One turn sends every row of this set to another row. A few are shown first. Where does it send the rows asked after them?
Tokit: 50  -19  -20  2  15  8  -7  33  -30  39  14  17  -9  -13  -2  -13  49  15  28  13  -2  -24
popam: -42  33  22  -6  -50  64  -3  -14  -34  -7  -29  6  16  2  3  -10  15  -33  46  26  -35  0
neso: -2  -9  29  60  -35  -4  -51  -51  -29  30  -8  26  27  -4  -13  -27  32  -27  48  17  -14  7
tud: 55  -13  -23  14  13  9  -5  23  -36  49  8  16  -13  -19  -2  -22  45  14  18  15  4  -16
Nizo: -10  18  22  36  -62  -9  14  -12  -20  43  -38  6  7  12  11  -30  -1  -5  3  -57  -8  -22
puvit: -17  -12  -25  30  -14  -32  14  -1  -31  -10  14  -3  -51  24  -12  -33  31  -26  -2  32  -44  27
vodes: -6  1  24  -5  -42  -10  0  -12  -18  -13  23  13  -27  37  -26  -33  -18  61  46  22  -45  -16
dafe: -7  -9  19  70  -35  -7  -55  -38  -27  39  -9  31  30  1  -14  -20  36  -16  39  22  -12  13
nonef: 1  16  19  30  -64  1  17  -16  -24  41  -36  7  15  5  19  -40  2  -6  4  -51  -13  -29
biz: -25  7  45  14  3  0  -8  -28  34  39  8  -9  19  -19  -22  12  24  -16  37  -11  -33  -56
gep: -28  5  43  16  -1  -3  -5  -16  32  42  11  -8  27  -3  -25  15  21  -13  48  -10  -30  -53
bezep: -5  63  10  27  -18  18  16  -18  1  55  -1  -33  10  22  6  -2  13  -22  19  33  14  44
gufu: -27  22  25  -8  -29  21  -51  17  7  44  18  4  -40  -45  -19  -19  1  29  -13  55  -28  -16
vabu: -25  16  12  60  9  65  26  -19  -26  17  5  15  -20  -41  -32  -20  21  6  33  -9  4  11
niri: -20  1  -26  -3  -34  -2  34  29  -14  9  35  2  8  -25  47  -40  -10  16  59  10  17  -17
fegas: -48  25  26  -12  -45  60  6  -9  -26  -12  -32  11  9  14  0  -5  7  -28  45  29  -35  -5
Rati: -36  16  1  25  -36  -40  -41  3  5  -10  -11  -44  -32  -15  30  -26  17  -5  -1  34  28  -30
tugo: -5  60  22  23  -19  26  20  -30  7  51  7  -40  12  14  -1  -15  14  -27  24  30  9  40
Kag: -18  11  53  15  1  -2  0  -24  29  41  7  -12  28  -3  -20  0  27  -24  41  -9  -35  -52
Volo: -21  4  22  -1  -38  -7  0  -20  -18  -21  27  22  -18  32  -30  -32  -5  61  44  20  -46  -28
Fad: 49  -19  -26  4  7  12  -10  34  -25  50  11  16  -12  -18  1  -18  43  19  16  15  -1  -15
tomad: -25  -11  -23  29  -11  -31  10  -7  -31  -2  14  -4  -60  21  -22  -29  19  -21  -3  31  -42  32
Fezup: -5  72  18  22  -21  17  10  -26  6  48  1  -32  8  14  8  -12  5  -25  12  27  20  42
fugog: -35  24  28  52  3  60  30  -26  -24  17  -2  13  -24  -41  -26  -18  27  8  25  -16  -2  16
zugam: -30  27  26  -1  -20  16  -50  15  3  44  15  6  -36  -42  -16  -18  -7  39  -5  62  -23  -17
Gute: -14  -14  -24  23  -23  -31  10  -8  -33  0  -2  0  -51  31  -15  -35  21  -28  -2  34  -35  36
Gupo: -16  2  -29  -7  -42  -3  36  27  -16  19  41  3  13  -23  42  -39  -10  9  59  12  14  -3
zage: -30  21  5  18  -42  -34  -40  -6  7  -4  -15  -44  -35  -11  38  -26  14  -9  8  29  33  -32
pomov: -56  25  15  -3  -50  63  -1  -5  -30  -5  -36  4  12  8  9  1  8  -24  50  25  -30  -5
Zikep: -22  1  -25  -9  -41  5  40  25  -12  10  35  1  12  -29  35  -42  -14  9  57  2  13  -23
vibid: -3  -14  23  66  -38  -9  -45  -55  -22  31  -1  27  26  9  -15  -26  39  -19  37  26  -13  17
bolom: -12  11  22  -3  -43  -22  0  -14  -17  -19  21  10  -22  38  -28  -30  -13  61  36  14  -45  -21
tozet: -28  33  25  3  -16  16  -48  11  12  45  16  14  -32  -52  -20  -21  4  31  -3  60  -26  -15
kat: -27  17  7  32  -36  -34  -50  0  1  -5  -12  -40  -31  -18  33  -31  21  3  8  33  37  -25
kalet: 49  -14  -25  4  14  16  -16  34  -34  38  16  12  -13  -16  0  -23  46  8  15  10  0  -21
gudo: -4  19  34  34  -64  0  10  -21  -17  41  -28  12  7  5  9  -41  7  -8  1  -59  -7  -21
kogi: -13  -12  -30  24  -18  -27  8  -1  -35  -5  9  0  -59  33  -16  -25  23  -23  -1  32  -38  27
poka: -12  -2  -21  -8  -38  -4  31  22  -18  15  35  -1  12  -36  45  -42  -18  17  59  11  12  -9
nir: -30  22  16  27  -33  -44  -37  0  1  -15  -6  -37  -34  -18  34  -27  16  -1  8  35  34  -24
Guko: -38  27  23  -3  -26  21  -46  23  4  44  10  8  -34  -51  -7  -22  -2  28  -6  58  -28  -20
dofal: -40  24  16  60  6  59  25  -18  -26  21  6  14  -23  -34  -33  -8  21  20  25  -12  -2  14
bogu: -14  2  15  0  -43  -21  3  -14  -18  -19  26  19  -21  29  -26  -27  -14  64  45  22  -47  -17

Kag goes to -> popam
Fad goes to -> zugam
biz goes to -> fegas
Now these:
bolom goes to -> Gupo
tud goes to -> tozet
gufu goes to -> vodes
Nizo goes to -> bezep

